M: [ 78 143  96 171 116 201 119 100 103 153 136 137 135 100  84 144 105 152
 113  88 102 139 169 167 121 143 103]
B: [ 81 138 144 142  84 114 111 105 120 162 113 141 136 146  76 161 128 175
 109  91  89 102 124  83 107 110 183]
H: [ 81 150 144 142  84 114 111 105 120 179 113 141 136 146  76 161 128 175
 109  91  89 102 124 150 102 157  79]
Z: [142 124 151 129 161 174  99 136 132 102  94 100 141 148 169 144  80  93
 139 153 137 141  88 169 183 169 168]
P: [102 148 109 179 155 206 119 125 130 144 133 121 113  55 103  98 101 144
 101 129  91 117 160 147 158 113 120]
[ 81 138 144 142  84 114 111 105 120 162 113 141 136 146  76 161 128 175
 109  91  89 102 124  83 107 110 183]
B
loc: [157]
H, 25

Radam: [103 100 113 142 144 110 138 140 130 106 153 128 124 164  76 118 103 153
 155 114 142 109 104 119 131 117 142 149 120  98 120 106  99 126]
Tesil: [127 137 183 119 128 132 123  82 154  90 138 127 137 142 107 136 170 122
  96 115 157 106 124 112 102 169 143 133 111 156 131 176 123  94]
tugap: [133 158 188 105 115 131 132  81 147 111 103 133 124 130 140 152 167 121
  90 128 158 122 141 104 104 167 135 117 107 158 123 184 122 103]
Moru: [126 120 125 130 160 135 109 117 140 122 166 110 158 131 111 116 125 118
 147 133 131 101 127 146 120 116 128 158 135 133 148 129 140 127]
Mimeb: [113  93 144 156 147 127 120 115 151  74 191 126 148 169  55 107 152 137
 126  94 149  97  92 130 117 157 156 155 123 131 135 132 119  96]
lupo: [127 136  93 127 113 117 152 168 103 168  87 142 100 122 160 140  89 147
 150 145 116 160 141 124 153  99 118 111 132 100 111  97 116 161]
votu: [127 150  97 127 127 129 114 124 108 172  96 128 132 116 164 137 100 112
 141 148 130 141 153 142 124 100 119 119 123 128 116 114 127 105]
tirar: [126 134 182 122 128 132 120  80 154  87 142 143 139 142 103 133 173 119
  93 111 157 105 121 113 100 171 144 133 111 157 131 175 124  90]
Gepu: [128 124 132 138 168 142 103 109 147 132 178 111 172 138 109 117 135 114
 147 134 141  98 130 155 115 124 136 166 136 145 154 138 145 122]
pov: [113 108 120 131 150 117 140 143 134 115 152 123 128 150  95 123 105 151
 159 127 134 110 115 123 135 112 133 153 129 131 132 113 114 138]
dubin: [127 150  97 127 127 129 114 124 108 172  96 128 132 116 164 137 100 112
 141 148 130 141 153 142 124 100 119 119 123 128 116 114 125 140]
bepof: [126 140  77 125 107 114 150 174  91 184  70 143  94 114 174 142  74 144
 154 151 109 169 147 125 156  85 111 103 131  94 104  85 113 168]
loc: [101]
Moru, 21
loc: [175]
tirar, 31
[113 108 120 131 150 117 140 143 134 115 152 123 128 150  95 123 105 151
 159 127 134 110 115 123 135 112 133 153 129 131 132 113 114 138]
pov
[127 150  97 127 127 129 114 124 108 172  96 128 132 116 164 137 100 112
 141 148 130 141 153 142 124 100 119 119 123 128 116 114 127 105]
votu
[133 158 188 105 115 131 132  81 147 111 103 133 124 130 140 152 167 121
  90 128 158 122 141 104 104 167 135 117 107 158 123 184 122 103]
tugap
loc: [95]
pov, 14
[126 140  77 125 107 114 150 174  91 184  70 143  94 114 174 142  74 144
 154 151 109 169 147 125 156  85 111 103 131  94 104  85 113 168]
bepof

dofi: [140 135 132 116 109 127 133 127 129 123 110 122 130 136 130 124 125 111
 119 135 133 119 125 132 133 122 131 124 147 131 124 141 116 133 131 135
 116 120]
tovot: [132 122 101 143 136 130 105 145 137 127 142 143 107 112 139 133 134 146
 132 120  97 147 145 115 121 174 114 126 109 110 119 115 142 139 130 128
 141 129]
Fivo: [161  97 139 199 163 139 102 140 126 130 130 147  82 133 103 138 144 150
 124  61  81 149 145  74 120 191 128 139  58  80 122 124 131 110 145 152
 174 172]
Tibo: [178 143 168 157 100 140 142 112 141 116 114 150 104 183 122 139 139 103
 132  86 135 118 138  87 129 149 137 115 172 112 142 120  90 132 121 120
  96  65]
bute: [138 117 114 153 147 133 108 144 136 129 139 140 104 119 128 134 138 147
 126 114  91 147 144 108 122 172 122 129  97 103 120 122 137 132 133 135
 150 143]
tuf: [133 132 129 118 113 126 131 127 126 125 115 123 132 132 131 124 124 115
 123 132 136 121 125 134 132 121 129 126 141 133 125 136 122 130 131 132
 119 124]
dela: [150 137 131 111  95 127 132 130 130 120  96 119 127 139 133 122 124 101
 112 136 131 116 126 133 136 127 131 121 154 130 118 151 111 137 136 143
 112 120]
naliz: [159 131 168 164 121 137 140 110 130 123 123 144 112 170 112 137 136 116
 137  81 140 120 131  93 127 136 138 126 143 116 144 117 104 117 124 121
 114  95]
did: [156 102 134 189 161 138 104 141 128 130 132 145  87 130 108 137 143 150
 123  74  82 149 144  81 121 187 128 137  66  85 122 125 132 115 142 148
 169 166]
loru: [133 125 136 139 136 131 129 127 129 129 131 131 123 134 122 131 132 132
 127 119 123 130 130 119 127 132 131 129 121 122 131 127 126 124 128 129
 133 131]
loc: [80]
Fivo, 29
loc: [153]
bute, 3
[133 132 129 118 113 126 131 127 126 125 115 123 132 132 131 124 124 115
 123 132 136 121 125 134 132 121 129 126 141 133 125 136 122 130 131 132
 119 124]
tuf

Q: [159 101 103 107 106 131 163]
W: [109 169 137 136 118 107 132]
C: [ 62 128 110 100 106 131 137]
loc: [136]
W, 3
loc: [118]
W, 4
loc: [132]
W, 6

Tepim: [141  54 161 125 201 158 185 178  70  83 146 103 199 154]
zulo: [174 186 115  71 135  65  99 171  50 184 185 103 204 144]
nal: [174 186 115  71 135  65  99 171  50  66 185 103 204  54]
Visu: [126  55  78 138 173 158 163 183  85 110 196  79  55 144]
non: [120 168 189 100 141 105 179 129  72  62 206 176  68 102]
mino: [171 177 127  68 143 203 134 200  83  76  62  52  51 134]
rirov: [194 130  86 183 110  89  77  86  85  57 122  61 111  60]
loc: [105]
non, 5
loc: [77]
rirov, 6

labi: [103 119 159 126 120 100]
kolu: [ 76 123  74 153 150  89]
gogal: [176  87 125 133 144  87]
Voge: [124  71 101 136 145  87]
lileg: [ 76 123  74  93 118 138]
Zopi: [195 130 180 115 110 162]
loc: [136]
Voge, 3
loc: [101]
Voge, 2
loc: [144]
gogal, 4
loc: [126]
labi, 3

fulob: [164 145 151 138 128 109  73 130 140]
nulo: [209 150 151 138 128 139 132 130 136]
dugum: [153 145 137 138 128 139 125 130 108]
motov: [142 145 151 138 128 119  56 130 136]
reker: [158 141 151 138 128 139 105 130 125]
nisa: [164 145 133 137 128 139 144 130 118]
fanit: [164 175 205 145 136 139 125 130 136]
niv: [164 145 151 134 152 139 125 130 136]
Vaka: [194 177 165 138 128 139 125 130 136]
[194 177 165 138 128 139 125 130 136]
Vaka
loc: [140]
fulob, 8

gonen: [144  83 100 106]
surin: [123 174  99 156]
Zifi: [146  93  98 101]
giv: [144  83 100 171]
zomum: [106  99 123 153]
vuduz: [124 157 105  92]
bet: [115 163 168 110]
loc: [105]
vuduz, 2
loc: [98]
Zifi, 2
loc: [93]
Zifi, 1
loc: [115]
bet, 0
loc: [156]
surin, 3
loc: [168]
bet, 2
loc: [92]
vuduz, 3

K: [ 64 153 152 137  81]
G: [ 93 151 107 141  79]
U: [144 108 131 140  89]
loc: [107]
G, 2
loc: [137]
K, 3
loc: [153]
K, 1
loc: [152]
K, 2

Sufo: [127  99 190 146  75 103 177 100 190 121  88 192 128 163 108 147 103 169
 170 127  91 135 196 191  85  70 184 110 105 108 205 117]
donog: [131 143 167 141 115 113 160 114 186 117 195 191 162 151 119 143 129 186
 146 145 115 150 192 160 118 134 165 138 144 131 194 119]
surap: [114 132 120 112 111 111 119 101 141  92 129 137 128 117 107 102 137 115
 107 129 118 129 114 115 123 155 110 117 111 105 121 112]
loc: [163]
Sufo, 13
loc: [75]
Sufo, 4
loc: [91]
Sufo, 20
[114 132 120 112 111 111 119 101 141  92 129 137 128 117 107 102 137 115
 107 129 118 129 114 115 123 155 110 117 111 105 121 112]
surap
loc: [165]
donog, 26
loc: [194]
donog, 30
loc: [144]
donog, 28

fegum: [103 101 115 130  79 152  78  80  73 166 127 101]
Dinu: [103 119 115 130 120 194  78 102 113 166 127 101]
lovom: [100 119 115  81  79 146  47 102  73 166 122 101]
loc: [81]
lovom, 3
loc: [80]
fegum, 7
loc: [47]
lovom, 6
loc: [122]
lovom, 10
loc: [100]
lovom, 0
loc: [120]
Dinu, 4
[103 119 115 130 120 194  78 102 113 166 127 101]
Dinu

Ton: [152  68 170 159 140 115 110]
dema: [ 75 164 151 158 110 133 143]
tivi: [152 128 170 111  49 141  67]
dobut: [ 75 164 163 158 140 133 143]
loc: [111]
tivi, 3
loc: [163]
dobut, 2
loc: [115]
Ton, 5
loc: [67]
tivi, 6
loc: [49]
tivi, 4

